Here are some points, one per row:
[-0.39 -0.55 -1.91 0.46 0.78 0.56 0.61 -0.43 -0.11 1.08 0.32 0.05 1.12 -3.45 -0.17 0.16 0.15 -0.02 0.11
 0.48 0.08 -0.75 -0.11 -0.57]
[0.03 -0.63 2.64 -1.39 0.49 1.44 0.28 0.01 0.06 -1.49 0.15 -0.28 1.01 -0.58 0.17 -0.19 -0.10 -0.45 0.49
 0.03 -0.57 -0.50 1.67 0.35]
[0.40 0.90 -0.07 -0.94 0.18 -1.05 1.78 2.25 0.09 -0.12 0.08 -0.28 -0.53 -0.36 -0.01 -0.75 -0.87 -1.15 -0.03
 0.05 0.09 0.22 0.23 2.53]
[0.08 -2.05 -0.37 -1.09 0.40 0.39 0.32 0.66 -0.19 -1.30 -2.76 1.55 -0.50 1.09 0.59 0.64 2.15 -0.27 0.54
 -0.27 1.65 -0.50 0.91 -0.40]
[-0.38 -1.63 1.07 1.28 -0.44 -1.46 -1.88 -0.06 -0.62 0.52 -0.51 0.02 2.48 -0.95 0.45 0.29 -2.62 2.22 -0.76
 0.39 -0.22 -0.33 -1.43 1.64]
[0.98 0.43 -1.54 0.28 0.56 1.31 -0.26 1.89 0.05 0.35 -0.02 0.44 -0.19 -1.36 0.87 -0.61 0.12 0.13 -1.26
 0.16 0.46 -0.49 0.11 -0.93]
[1.13 -0.16 0.11 -1.05 -1.79 1.31 -0.68 0.00 -0.34 0.34 -0.25 -0.46 -0.88 -1.00 1.15 -0.10 0.35 0.38 -0.73
 0.38 -0.22 2.58 0.63 -1.00]
[-0.22 0.63 -0.78 -0.23 -1.17 0.12 0.80 -0.83 2.40 0.24 1.05 2.11 0.12 0.00 0.91 1.10 -0.46 0.65 0.54
 -1.83 0.02 0.54 0.58 0.15]
[0.13 1.29 -0.56 -1.46 0.20 -0.59 1.92 -0.94 -1.19 0.75 0.34 -1.03 0.19 1.10 0.92 1.43 0.28 0.72 0.41
 0.36 0.87 0.66 -0.28 -0.96]
[-0.67 0.90 -0.18 -0.81 -2.32 0.55 -0.25 0.01 1.52 0.28 -0.97 -1.56 1.00 -0.23 -1.77 1.00 1.19 -0.08 -0.25
 -0.13 0.57 -1.54 -0.11 1.18]
[-0.78 -2.08 -0.30 -0.18 -0.70 -0.29 -0.83 -0.06 -0.19 -0.17 4.09 0.15 -1.19 -0.06 0.16 -0.74 0.99 -0.38 -0.25
 0.42 1.95 -0.72 -0.37 0.36]
[0.54 0.21 0.81 -0.16 1.80 -0.55 -0.22 0.14 0.07 -0.12 0.10 0.13 -0.98 -1.11 -3.54 1.89 -0.33 -1.57 -1.64
 -0.12 0.62 1.83 -0.87 -0.65]
[0.87 -0.65 -0.17 -1.38 -0.64 -1.39 1.32 -0.77 0.32 1.97 -0.35 1.20 -0.24 0.00 0.00 -1.43 0.38 -0.66 0.60
 2.21 -0.97 -0.14 0.26 -0.98]
[-0.73 0.02 0.17 0.12 0.33 0.24 -0.71 -0.19 -0.88 1.15 -0.55 0.23 0.37 0.58 -0.03 -2.00 -1.50 -1.62 1.28
 -2.43 0.57 0.70 -0.04 -0.21]
[0.08 0.95 0.72 0.72 1.09 0.57 -0.81 -0.32 0.28 -0.38 0.24 -0.46 0.54 0.82 0.29 -0.83 1.98 1.23 0.48
 -0.86 -0.72 1.40 -0.73 -0.06]
[0.64 0.11 -0.52 1.49 0.08 0.29 -0.17 -0.43 -1.17 0.06 0.40 0.09 -0.11 0.19 1.47 4.03 -0.18 -1.08 0.84
 0.56 0.54 0.39 1.60 0.45]
[-4.46 0.32 -0.26 -0.04 0.01 0.76 1.15 -0.33 -0.01 0.16 -0.12 0.61 0.57 1.56 0.36 -0.51 -0.08 -0.64 -1.28
 -0.07 -1.59 0.93 0.24 0.41]
[-1.41 0.67 0.86 1.29 -0.41 -3.22 -1.08 -0.42 -0.27 -0.67 -0.54 -0.07 -1.31 -0.93 -0.06 -0.07 -0.44 1.01 0.11
 -0.39 -0.55 -0.93 1.30 -1.79]
[0.17 -0.08 0.06 -2.63 1.39 -0.09 -1.31 -0.10 -0.51 -0.58 0.36 0.51 -0.16 0.22 0.03 -0.20 0.59 1.35 0.52
 0.09 -1.65 -0.20 -0.38 1.27]
[-0.68 -1.01 -1.08 0.43 -0.24 1.09 -0.11 1.64 0.79 0.06 0.39 -0.93 -0.80 0.82 -1.71 0.77 -2.46 1.45 1.94
 0.72 -0.05 0.10 0.11 -0.58]
[0.60 0.14 2.04 0.30 0.58 0.15 0.37 -0.14 -0.45 0.81 0.86 -0.54 -0.67 0.96 0.70 0.06 -0.85 0.88 -1.76
 -1.28 -0.73 -1.71 -0.78 0.24]
[0.72 0.18 -0.19 1.32 1.01 0.50 0.38 -1.22 -0.71 0.74 0.13 -0.72 -0.01 0.63 -1.04 -0.98 -0.14 0.15 -0.38
 -1.76 -1.44 -1.42 1.85 0.82]
[0.77 0.73 0.34 1.89 -0.40 -1.07 0.18 0.80 -1.23 0.81 0.25 0.78 -0.06 -0.92 -1.16 -1.02 1.38 1.16 0.19
 0.48 0.78 0.71 0.09 1.72]
[0.74 -1.94 -1.08 0.51 -0.43 -0.81 0.58 0.83 2.33 -0.68 -0.70 -0.84 0.89 1.17 -0.17 0.51 0.70 0.02 -0.40
 -1.62 -0.78 0.81 -0.35 -0.11]
[0.04 0.05 1.80 1.01 -0.42 0.53 1.16 -0.28 -0.19 -1.98 0.31 0.85 1.22 0.47 -0.28 -1.22 0.12 0.02 -0.32
 0.93 0.90 -0.20 0.03 -1.08]
[0.63 0.33 -0.44 -0.42 0.11 0.89 -1.43 -2.70 0.04 -0.04 -1.33 -0.07 -0.27 0.97 0.31 -0.41 -0.37 -0.86 -1.23
 1.13 1.13 0.27 0.24 0.77]
[0.77 1.21 -0.99 -0.24 -0.22 -1.39 -1.36 1.53 -1.21 -0.54 1.03 0.21 2.46 0.42 -0.66 -0.31 -0.73 -0.42 -0.37
 0.62 0.31 -0.21 -0.13 -0.75]
[-0.42 0.78 0.68 0.53 1.83 -0.38 -0.87 0.17 1.13 0.69 -0.12 -0.67 -0.13 -0.75 1.10 -0.97 0.15 0.46 0.74
 1.26 1.96 0.29 0.13 -0.09]
[-0.18 0.37 -1.42 0.84 -0.32 -0.36 0.33 -0.02 -1.24 -1.79 -1.06 -0.74 -2.48 -0.21 1.12 -0.11 0.25 -0.32 0.20
 0.99 -0.17 -0.25 -1.54 -0.12]
[-0.25 0.10 1.35 0.46 -1.19 0.58 -0.50 1.66 0.66 1.97 -0.90 -0.02 -0.65 0.59 -0.02 1.04 0.12 -0.68 0.25
 0.79 -1.15 -1.07 -1.23 -0.55]
[1.25 0.46 -0.77 -0.93 -0.15 1.37 1.28 -2.34 0.75 -2.14 0.08 -0.26 -0.82 0.32 0.06 -0.46 0.23 -1.61 1.41
 -1.29 -1.69 -0.45 -1.62 -1.06]
These points spread out most along one direction. Take the direction at right angles to it along which they spread out most. Go by this last direction. How many in every 100 of the points above lie lower along it than each point below? Round to a whole number. More than half of the points above lie lower than the first one.
[-0.38 -1.63 1.07 1.28 -0.44 -1.46 -1.88 -0.06 -0.62 0.52 -0.51 0.02 2.48 -0.95 0.45 0.29 -2.62 2.22 -0.76
 0.39 -0.22 -0.33 -1.43 1.64] 13
[0.08 0.95 0.72 0.72 1.09 0.57 -0.81 -0.32 0.28 -0.38 0.24 -0.46 0.54 0.82 0.29 -0.83 1.98 1.23 0.48
 -0.86 -0.72 1.40 -0.73 -0.06] 19
[0.77 0.73 0.34 1.89 -0.40 -1.07 0.18 0.80 -1.23 0.81 0.25 0.78 -0.06 -0.92 -1.16 -1.02 1.38 1.16 0.19
 0.48 0.78 0.71 0.09 1.72] 65
[0.63 0.33 -0.44 -0.42 0.11 0.89 -1.43 -2.70 0.04 -0.04 -1.33 -0.07 -0.27 0.97 0.31 -0.41 -0.37 -0.86 -1.23
 1.13 1.13 0.27 0.24 0.77] 55
[0.08 -2.05 -0.37 -1.09 0.40 0.39 0.32 0.66 -0.19 -1.30 -2.76 1.55 -0.50 1.09 0.59 0.64 2.15 -0.27 0.54
 -0.27 1.65 -0.50 0.91 -0.40] 77
[0.17 -0.08 0.06 -2.63 1.39 -0.09 -1.31 -0.10 -0.51 -0.58 0.36 0.51 -0.16 0.22 0.03 -0.20 0.59 1.35 0.52
 0.09 -1.65 -0.20 -0.38 1.27] 26
[-0.22 0.63 -0.78 -0.23 -1.17 0.12 0.80 -0.83 2.40 0.24 1.05 2.11 0.12 0.00 0.91 1.10 -0.46 0.65 0.54
 -1.83 0.02 0.54 0.58 0.15] 32
[0.98 0.43 -1.54 0.28 0.56 1.31 -0.26 1.89 0.05 0.35 -0.02 0.44 -0.19 -1.36 0.87 -0.61 0.12 0.13 -1.26
 0.16 0.46 -0.49 0.11 -0.93] 94
[-4.46 0.32 -0.26 -0.04 0.01 0.76 1.15 -0.33 -0.01 0.16 -0.12 0.61 0.57 1.56 0.36 -0.51 -0.08 -0.64 -1.28
 -0.07 -1.59 0.93 0.24 0.41] 0
